Named turns come first, each shown by rows before and after it. Which turns, in which order, take the first row of each pair that follows to the second? Write the first one first, as in the answered first pair.
turn J:
[  5  14 -10 -17  -1 -21  17  -8 -11   5  -3   8  19   9   2 -15 -32 -13
  12  -9 -12 -21   1  -8  -8  -3 -29 -14 -18  -4  -7   9  23] |-> [  6  21 -12 -14  10 -29  19   4   0  -5   4  14   9   4  -3 -13 -34 -12
  16  -5   0 -13  -4   5 -15   8 -22  -4 -15  -9   1   1  30]
[  2  32 -41 -10  15 -14  12  19  -7   8   7  -5 -15  -1 -34 -10 -23   6
  36  27  26  -8 -13   7  -8  -8  29  -8  32 -11 -18 -44 -15] |-> [ -1  21 -47 -21  -5   4   6   1 -17  20 -19 -14  -5   2 -34 -13 -17  14
  26  23  -4 -25  -3 -15  -2 -31  23 -19  29  -3 -29 -39 -24]
[-13  18   4  15  18  -2  -9   6  -3 -17  30  -7 -20   8  -4  24  16  -2
  22  -5  35  16   4  16 -19  14   9   8  13  -6  -3 -32  -5] |-> [-15   8 -13   5  -6  14 -13   2   1  -8 -10 -24 -21   3 -17  32  25  21
   7   2   3  -6   4  -5 -19  -7  14  11  11  -6  -1 -48  -8]
[ -2  -7  -3   1  -9  -9  -6  -2  13  -4  -7  -7  -8 -14   1  -5   3  20
  -6  -3  -4   0  -6  15  12  -2  -3   0  -9  16   1   6   3] |-> [ -5  -9   0   0  -8 -10  -6  -6  10  -2  -2  -7  -4  -9   6  -8   2  14
  -5  -4  -5   3  -2  12  15  -4  -8  -4  -7  14  -3  15   3]
turn W:
[  6   3 -31   0 -12  -7  25  -8   5   8 -17   8   3   6 -28 -10 -24 -11
  19  -1 -21  -3  16 -16 -14 -11 -11   1 -22   7  -3  -5  11] |-> [  9   1 -27   4  -8 -10  25  -5   6   7 -12   9   2   6 -17  -8 -28 -13
  23  -4 -18   2  14 -16 -13 -10 -14   0 -26   7   0   7  15]
[ -2  -4 -16 -16 -10  -3  13  -2  -1   2  -9  19  -4 -27 -25 -20   0   1
 -15  21   3  -1 -17  11   5  20  13  -2  -2   3   0 -13  17] |-> [  9  -3 -10  -6  -3  -7  17   5   1  -4  -6  25  -3 -25  -1 -19  -8  -4
  -3  17  11   8 -21  15  10  17   5  -3 -12   6   1  15  26]
[ 29   6   5  18   4  -7   5  48  20 -40  -5  -8 -31 -23  14  23  12  25
 -10  27  30  13 -34  39 -14  19  18  24  -7  -5  17   5  21] |-> [ 28   4  26  31  16   2  -4  42  14 -40  -5 -15 -24  -6  40  34  20  24
   3  13  31  17 -21  33  -6  10  12  13  -8  -2  16  32  11]
turn R:
[-29   7 -15 -12  31   4  -3 -46 -31  23  23 -16  10  14   1 -20 -12 -26
 -15 -20 -14 -17  28 -21   3  -3  -5   1   6  12 -12  -4 -15] |-> [-23  20 -28  -8  39   0   4 -19  -2   5  22 -21 -11   0 -31   0  -9 -10
 -18   2   2 -17  14 -10 -19   6  15  31   7   0  12 -51   0]
[  3  26  -7  10   1 -10  10  16  16  -2 -12   5 -26 -16  -7   2   2  10
  -9  23  21  -1 -14  11 -12   6   6  13   5  -6  19 -25   8] |-> [ 11  14  -5  12  -7  -8  17   5   2   6 -27  11  -9  -3  28  -9 -13  -4
   5   6   4   0  -1  -4   1 -15 -22  -6 -21   7   8  33  16]
[  2  24  -5  -1  -6   7  17 -11 -11 -16  -3   5   2  36 -21   5 -31 -26
  32 -36 -22   4  35  -6  -9   5 -20 -31  -8   3  -5  -9  -2] |-> [ -5  25   2  -5  -3   5   8 -14 -14 -19   8   0  -1  33 -35   5 -19 -22
  21 -33 -14   2  33  -1 -12  20  -4 -28  11   0  -7 -33 -15]
Now pairs of rows:
Each pair is two turns apart.
[ 22  -7  -6  -2 -16   3  26   1  20 -10 -13   6  -7 -25  12  -5  -6   3
  -2   1  11   3  -2   7   2  -5  15  13 -13  -3  -3  11  27] |-> [ 23 -13  -2  -1 -18  11  20 -13  13  -4 -23   0  -1 -13  22  -3   0   3
  -2  -8  -2  -2   9  -6   6 -18   8   2 -14   2 -10  24  16]  J W
[ 10   3 -14  12  -8   3  14  -9   3  -2 -13   1   4  18   3  10 -22  -3
  17 -10 -18   3  17 -21   1 -19 -12   1 -31   6  -8  17   8] |-> [ -4  14  -9   4   0  -2  -3  -5  10 -10  11 -10  -7  10 -33  18   5   7
  -5   2  -2  -2   8  -7  -8  10  20  17   3  -8  -3 -45 -15]  R R
[-23  14  -2   4  25 -16  26 -18  -4   4  18  18  11  25 -32   7 -18 -30
  30 -12   2  -5  30  -9 -21   6  -5   6  -3  -2  -8 -35  -4] |-> [-14  17 -15   6  17 -13  32  -4   9  -1   0  15   3  20 -39  17 -21 -22
  31  -3  -1 -11  24 -11 -29  -2  -3  19 -12  -3  -1 -43   6]  R J
[  7  20   2   6  10 -18   6   0  -4   1  16  30  -7  -8 -14  -9 -16 -13
  15   1  10   8  -9   5 -11  15 -14   1  -5 -12   6   4   5] |-> [ 12  19  -8   6   3 -14  11   7   5  -1   0  21 -15 -18 -26   1  -9   3
   9  12   4   1 -17   5 -16   9  -4  11  -4 -11  13 -12  10]  R J
[-14  -4 -21 -29 -22   5  23   7 -23   1  11   3  -4 -10 -17  -8 -17 -12
  -5   1  -3  -6 -23   9  17   1  -3  12  -4  21   5 -15  16] |-> [-13  -5  -6 -26 -16   3  15   1 -34   4  24   2   1  -4   1 -14 -13 -19
  -5  -6   1  -1 -21  14  25   6  -5   3   1  22   0   4   7]  W R
[ -3  -9  -4  31  -8  25   0   7 -25   2 -31   9   1  14 -16  21 -34  17
  14 -22 -29  17  -4 -22  -9  -6  -2 -21   1 -19  17  -3  -9] |-> [ -9  -5   1  28  -6  25  -4  10 -24   1 -19   5  -4   9 -25  22 -24  20
   4 -17 -24  14  -8 -17 -13   8  12 -19  17 -23  17 -25 -20]  R R
[-12   7  -3 -42 -21 -20   3   3   2  17  33   2  25  -2  -4  -2 -18   9
 -21   2   6  -9 -16   2  -7  18  25  -8   9   7  16  -9  -6] |-> [ -3   8  -7 -34 -22 -24  14  17  11  13  25   4  23  -6   7   0 -29   6
 -10   7  12  -1 -23   9  -8  15  19  -4  -7  10  21  11  12]  W R
[  5  11 -30   9  27  -5  30   9  15   3  -2   8 -32   0   5  27  -9 -13
  16   8  -1   1   1 -14  -9  19  -7   6  -7  -6  -2 -17  -9] |-> [  6   5 -37   5  12   3  30   2  14   9 -21   4 -27  -1   5  26  -7  -7
  10   7 -19 -12   2 -25  -4   7  -9   4 -11  -1  -6 -15  -9]  J W
[ -5  -2  35 -25 -10  -1 -27 -13  10   1 -30 -12  18 -19  20  -3   9   2
  -4 -20  -1  -8  -4   2  10 -12  11  -8  -1  17 -18  32 -19] |-> [ -6   8  20 -27 -10  -3 -22   0  28  -7 -34 -19   2 -32 -16  10  15  19
 -12  -3   6 -15 -15   8  -9  -5  26  14   7   5  -2 -19 -11]  W R
[  3  18 -31 -17   8 -17  24  11   2  14  -1  19  13 -13 -11  -8 -21   9
   7   8  -3   2   0  -4  -7   6  -2   2 -36   4   4 -21   0] |-> [  7  11 -28 -15   5 -13  27   7  -4  16 -10  17  18 -12   3  -8 -23   8
  13   6  -8   1   3 -10  -2  -1  -8  -3 -44   8   0  -2   3]  J W
[-15  -5 -12 -18  -3  -4  13   1  12  -2   1  12  -3  -8 -20 -11  -4  10
  -8  13 -23  -2   1   2   4  10  -3  14  -2  -8   8 -14   5] |-> [-16  -7 -11 -23  -7   0  10  -8   4   3   4  13   0  -4 -21 -13  -3   9
 -13   6 -28  -4   6  -5   7   9  -5   8  -2  -7   3 -13   1]  J R
[  5   4   8   9   6 -10   7   2   1  -2  15  15   0  12   0  -7 -16 -13
  11 -18   1  16   9  -6 -12   9  -7  -6   1  -4   0   7   1] |-> [  2   7   7  10  10  -5   0  -1   2  -1  17   7  -3  13 -11   0  -8  -7
   5 -16   5  13  12  -3 -15  15   0  -1  11  -9   4 -12  -7]  W R
[ 12  -6 -18   9 -18   0  12  20  -6   3 -15  33  -1 -12  -1 -26 -10  -2
   1  19  -7  11  -8  -3  10 -11   3  -2 -14  11  12  23   2] |-> [ 16  -2  -6  20  -4  -3   8  24  -4  -5  -3  33   2  -6  10 -18  -9  -3
   9  16   7  21  -5   5  10  -6   5  -1 -13  10  16  30  -1]  W J
[ -2  -7   2  -9   1  22 -11 -15   9  -1   3 -21   6  17 -13  30  22  22
   3   5  -7 -10  19 -11  -9   6   4   9  22  -4  -1 -20 -21] |-> [  3   1  -1  -4   8  17   0  -3  23 -10   4 -16   0  16 -17  36  13  21
  13  10   5  -2  16  -8 -19   8   4  18  14  -8  10 -24  -9]  J R
[  1   7   6  -9   4   2  -4 -24 -16   7  14  12  18 -10  -3 -24   3   3
  -7 -17 -16   3   5   4   9  14  -9  -3  -3  -5  -3   7  15] |-> [  9  11  -1  -2  12  -5   4  -4  -2  -3  15  15   8 -14  -8 -16  -4   5
   4  -8  -3  10  -2  14   1  17  -8   9  -9 -10   9   2  30]  J R
[  6  -3 -17   0  -3   3   0 -14  -3  11 -19  -3   4   9  -4  -6  -4 -13
  10 -13 -14 -23  15 -12   0  -7 -13  -3  -6  14 -14   9   0] |-> [ -4   4  -4  -2  13  -4 -11 -17  -9  10  12   3   5   8 -11 -10   4 -20
   2 -18   7 -14  13   3  -1  17  -2  -5  15   9 -15  -7 -15]  R J
[ -4   0  40  17  34   2 -25   1 -14  -7  29  -8   4  16  21  15  21  -2
   2 -13  26  20  13  12   9  11  10  -7  23  -1  -8  11 -31] |-> [  6  -3   2  15   6  20 -16  18  12 -14 -31 -30 -13   4  -7  40  25  37
  -6  14  -8  -9   5 -10  -8 -19  21  18   9  -2  12 -26 -10]  R J
[ -7  18 -20 -28  -6  -6  -5 -12   5  -3  21   0  25  -5 -20 -19  20   5
  -5   2 -10  -7 -10 -11  18  16   7   4   0   3  -2 -21  -1] |-> [ 13  18 -28 -13   0 -13  11   9  18 -16   9   7  20  -9  -1 -11   2   8
  15   6  -5   2 -16  -9  13   5  -5  16 -27   4  12   8  24]  R W
[-11  -8  -2  -4  13  -1   6   0  -5   8  13   3   9  23   6 -16 -17 -29
   9  -9 -14 -15  28 -10   7  -3  -5 -20  10   0  -8  -8 -14] |-> [ -8   0 -17  -6   8  -2  15  13   8  -1   8   2  -4  13 -19  -7 -18 -20
   4   7  -9 -19  18  -5  -4   5   6  -2  10  -5   3 -39  -2]  W R
[ 16   4  20  35  -9 -12 -12   1 -11  -1 -14 -12  11  34  18  -5   0  -6
  30   0 -17 -15  22   1   5 -32  15  19  -7 -15  14  27 -33] |-> [  4   8   5  17 -25 -13 -11  -6  -9   4 -19 -14   6  22 -23 -14   6  -4
   9   7 -28 -30  20  -2  -3 -23  30  25   5 -21  11 -23 -37]  W W
